The rows of A fall into 3 groups, and each row is roughly a mix of its group's hidden directions; some rows fit no group.
A:
[[ 19 -16  -2   1  16  12  -3 -23  -9  -9   4 -14]
 [ 14  -3 -15   7  21  12   5   8  16 -20 -13   2]
 [  7   6   4  -7  20   4  -4 -16  -3 -31   7  -5]
 [-14  -2 -21   2 -18 -15 -12   7  16   3 -15  -6]
 [  1 -10   7  -8  28  15   1  -9  -7 -20  13  -4]
 [  6 -14   2  -1  18  12  -8 -23  -6  -9  22  -5]
 [ 17   8   3  -2 -15 -24 -18 -16  -9   4   2  -5]
 [  0  15   3  -2  -5 -10 -34   6   0  -9   6  15]
 [  9  12  -8   5 -17  -6  18   2   7   4 -29  -5]
 [ 15  -3  -1   9  10  17  14  19   9  -5 -22   4]
 [-16  17  -6 -16  24   5   8  10  -9 -13   5   5]
 [  7  14   6  -5   5   3  33  -4 -18   5  -6 -10]
 [  2   7  -5  10 -30 -23  -3   8  -3  11   9  -3]
 [-17   6  25 -11  20  12 -10   1 -11  -1   1   7]
 [  0  -3  -3   4  21  14  24   8   5 -23   0   6]
 [ -8 -13   7  -9  21  11   0   2 -16   2  26   0]
 [ -8 -15  -1   0  21  19   3  -8   0 -15  23   3]
 [  4  -9  -1   2 -29  -4  11  -5  23 -12  10  -4]
 [ -6   2 -13 -18  25  10   0  -9 -22   5  -4  -2]
 [ -4   4   1 -14  32  12  -3   5  -6 -18  11   2]
 [-15 -12  -9 -16  22   8  12 -17 -10  -7   7  -5]
 [ 18 -16 -14   2 -21   7   3 -13   9 -14 -12   6]
 [-20  20  23   0   3  -3   8   7  -5   9  16 -11]
 [ 11 -13  -5   3 -26 -12  -9   8  16   7  -7  16]
 [-13  -4 -12 -24  26   0   3   3 -13   5  10   6]
 [-12  -8  13  -9  13   9  13 -22  -3  -3  21  -6]
 [  3 -20  12   3 -26  -7 -10 -15  -7  -5   8  12]
 [ -3  17   0  -3   4   3  15  16   6 -22 -23   4]
 [ -7   2 -15  -3  18  10  17  25   7  -9   2  11]
 [  5   4   9  10   5  -7 -19 -13 -10 -23  10  19]
 [ 21  -5  -3  25 -15  -5 -10   3   5   3 -20   6]
 [ 16   6  -3   7 -26 -18 -15   6   1   9 -14  -5]
 [ -4 -11  -1  -7  21  21  21 -14   3   8  11  -2]
 [  5  -8 -10  10  13  10  25   9   9 -11  -3 -21]
 [  4  -5 -16 -10 -19 -12 -12  -3   6  25  12   9]
 [  2   6 -16 -16  27   3  -8  -5 -18  -5  11  -7]
 [ 17   0 -31  12  -6  -1 -19   3   6  -7  -3  -1]
 [ 12 -12 -14   4 -16  -1  -6 -17  22 -13  -3 -14]
 [ -2   3 -14   0  20  12   2  17   6 -28  -4   3]
 [ -1 -10  -3  15 -15   5 -20  13  13  11 -17  13]
 [-10  -2   7 -11  22  18  12   2   9 -23   5   4]
 [  0   6   4   9 -17   8  18   8  26   2 -19  -2]
 [ -1  20   4 -16 -15 -10   5  -2 -11   9  24   8]
 [  0  16   6   1  16   5  32   9 -10  -9   6  -4]
 [  0  24   6  -4 -14 -14  -3  20  -4   5 -20   7]
 [-10  24   1  -4   5   0  13  24  -7 -17  -3  11]
 [ -5 -13  -7   7 -26  -8 -10  -3   8  26   0  -5]
 [  7  21  19  -3   3  17 -21   3   5 -15  -2  -5]
 [ 14   3  -8   8 -27  -5  -9   0   2  18 -12 -16]
 [ 12  15  15   0   3   2 -29 -13  -8  -8   2   9]
 [ 19  -5  -1  14 -26 -10 -16   2   6   5 -13  -4]
 [ 21  -3 -31   4   3  -3  -9   9  11 -13   0   1]
 [-21  -8  22  -9  13   8  -9  -5   3   3  19  10]
 [-15  10   2  -9  20  14  27   5   4  -9   5  -7]
 [  7  -5 -16  -4  12   4 -23 -20 -10   5 -15 -11]
 [ 14  23   9  -2  10   7 -24  18  -1  -7   0   3]
 [  5   8 -21   3  18  11   4  20   4 -16 -15  -4]
 [  7 -24   1  -6  -3 -10  -7 -29  -2  -1  -9  13]
 [  0 -22 -19  -1   3  12  -2 -16   7   0  25   0]
 [  8 -16  -8  10 -24  -7  -6  -5  10  26   0  -2]
 [  9  -3   1  15 -30 -15   0   8   4  16  -8   8]
 [  1  13   6  11   9  17  27  12  -6  -7  -9 -13]
 [-15  -7   6 -11  21   7  16   0  -7 -17  18   7]
 [-18  -7  14  -3  18  11   6 -12   1  -5  26   4]
 [ -2  20  -9 -17  -2 -19 -19  12  -8  -2  -3  15]
 [ -6 -11  11  17   2   9  24 -12  -2   8  20   7]
 [  2   4  -5  14  10   7   5  21   1 -27 -17   3]
 [ -4   5 -10 -19  31  10   4   6  -9 -10   8   2]
 [ 17   8 -14   9 -13  -6  15   7  -4   3 -25 -10]
 [  9 -13 -17   4 -25 -17  -8  -9   8  15  -5  -4]
 [ -7   4   0  10 -14  -5 -17  26   7   6 -15  15]
 [  3 -12  -9 -15  12  -9 -22   5 -15   7   6  20]
 [ -6  15  17 -14  21   3   9   2 -17 -14  12   0]
 [  9   2   0  -9  11   2 -30 -18  -5 -16  -3  11]
 [  7  14   2  -7  14   4  -1  -9   4 -35  -7  -1]
 [  3 -24 -12  -4 -20 -14 -14 -15   1  11  -2   5]
 [ 10  24  -1  10 -20  -8  -1  14   9  16  -6 -11]
 [ 14  10  -1  -3   4   4 -27 -25 -11  -8  -2   2]
 [  1 -15 -23   8  -4  14  10  17  17  13   0   8]
 [-23  -7  22  -1  14   0  15  16  -7   9   7  -1]
 [-13   2 -18   3   9   9   1  30   8 -11 -10   9]
 [-13  14  -7   1  12   2  10  22  -5 -19  11  17]
 [ 22   6  22   7  -7  -7 -12 -19 -10  -8  -9  -5]
 [ -7  -2  30  19   0   2  11  12   0  -9   2  15]
 [  6 -12 -10   2   4  17 -25 -13   6  -9  17  11]
 [ -2  15  -1  11   3  -3 -12  27  -3 -21 -10  11]
 [-11  -9 -12 -13 -15  -2  19   5  16  18 -11   8]
 [  6  -3  -2  24 -11  -1  16   1  25  -7 -11 -10]
 [ 23 -10 -25   5  12  -4 -15 -10   8  -4  -4   1]
 [ 10 -15   1   0  -1   8  19 -23  -1  17  -6 -16]
 [  5   8   5  -8  24   5 -29   2 -11 -10   7   1]
 [ -3  -3  -4  -1 -25 -16  -5   4   3  30  -2   1]
 [ -4 -12  11  -2 -16 -12  -4 -16  -1  29   5   4]
 [  3 -20  -7  13 -19   8  -1  13  19  12 -12  -5]
 [-18  -4  -5 -16   3   2  21   0   2  25  13  -6]
 [  6 -10 -13  -3   8  14  24 -20   8 -13   1 -11]
 [ -5  24  12  -4  -1  -6   6  13   5 -17 -23   6]
 [-16  11  -3 -21  25   7   3  -3 -12   5   9 -12]
 [-12   2  12   3 -20 -12 -10   5   6  29  -3   9]
 [-19   1 -11 -16  17  -2  24   5   0   5  13  -5]
 [ -6  15  -4  16  19  -1  17  16   9  10 -10 -12]
 [ -5 -20  -7  -5  19  21   9  -7  -1  -8  20  -1]
 [ -6 -10   8  -1 -10   0  -6  -1   3  16  12  34]
 [-22  -8   7  -9  -3   4  22   2   4  24  10   4]
 [ -5 -12   4  -9  -3  -9   3 -16  -5  25  23 -10]
 [ 20   2 -13  -1   0   0  -2 -29   6 -18  -1 -11]
 [-14  17  12 -19 -13  15   6 -13   4  -1   5 -17]
 [-21  -8  -7  -4  -8  -9  24  -5  12  18   1 -11]
 [ -3   1  13  -7  -7 -13  18 -15  -8  15  11 -22]
 [  8   8   3  -3  22  15  22  -4  -4 -16  -1 -17]
 [-13  -7  -6   0 -15   8  13   4   6  32   1  -9]
 [  0   0  -5 -13  13   1   2 -25  -7   5  28   8]
 [  6   9   6   3 -18 -15 -17  10  -5  14 -14  21]
 [ 22   7 -13  19   1   3  -4   9   0   4 -27   2]
 [ 23  -3   1   3  11   7   1 -26  -8 -11  -6 -16]
 [  3   3  -1   4 -24 -17 -17   0  12  17 -16   1]
 [  0  10 -11  16  -8   1   9  26   4  -9 -21   8]
 [ 17 -16   2  13 -20   8  -6 -20   7  14   7   1]
 [-15  28  19 -10   2  -8  -4   7  -3  -9   6  14]
 [  3 -22  10   3 -18  -4 -12 -17   9  20   0   4]
 [  2 -18  -6  22   2  -6   4  14   9  -8 -21 -13]
 [ 21 -11 -22   3   0   5  -9  -8  16 -18  -8  -4]
 [ 15  -2 -29   8   6   7   7  19  12  -4 -10  -6]
 [  8  -7  22  -4  19   9  -6 -22 -14   2   7  -9]
 [-10 -14  14  14 -26  -5  14 -12   1  10  -7   2]
 [  3 -13   6  -8  23  12   8 -24   2  -6   3 -15]
 [ 14   3  16  20 -23  -3 -17   0   0   3 -12   6]
 [  8  12   3 -14   1 -14  15  10 -24  13  -4 -14]
 [  1 -11   6  25  15   9  19  -2   1 -14  -7 -14]
 [-12  22   5   2 -14 -12   7  18  10  -1 -18  10]]
One row of each group comes first, with its name. Which group is each row after those in?
[-14   4  -5  -1 -23 -21   3  13  12  20  -4   2] : (50)
[ 12  10  -2  17  -9  -5 -20  -3   3  17 -21 -12] : (61)
[  8  14  23  12 -11  -7  20   0 -13  -1  -1 -15] : (37)

[-18  -7 -19  -3  20   8  20   9   6  -1  11  -6] : (37)
[  3  -9 -16  15   6  19   3  21   4 -17 -12   8] : (50)
[  5   6 -12   8  14  11  -9  16  -9 -28   7  10] : (50)
[ 28   4   5   7   6 -13  -5  -3  -2 -20 -17 -12] : (37)
[-14  -1  -5   4 -17  -3  15   9   1  32   6  -1] : (37)
[  5  -8   3  -2  -3   0 -25 -32  -2  -3   3 -10] : (37)
[ -5  -3   6   7   4   8 -29  -5  15 -18   2  16] : (50)
[ 18   7 -10   7 -21  -9 -10  -8  10   2 -23  -3] : (50)
[ 15  12  11   1 -20 -16  -3 -17 -11   1  11 -14] : (37)
[ -1   5  -6  -2   3   3  36  -1   6 -11 -16 -10] : (50)
[ 15  19  -2   4  -3  -5   9   9  -5 -13 -30  -6] : (50)
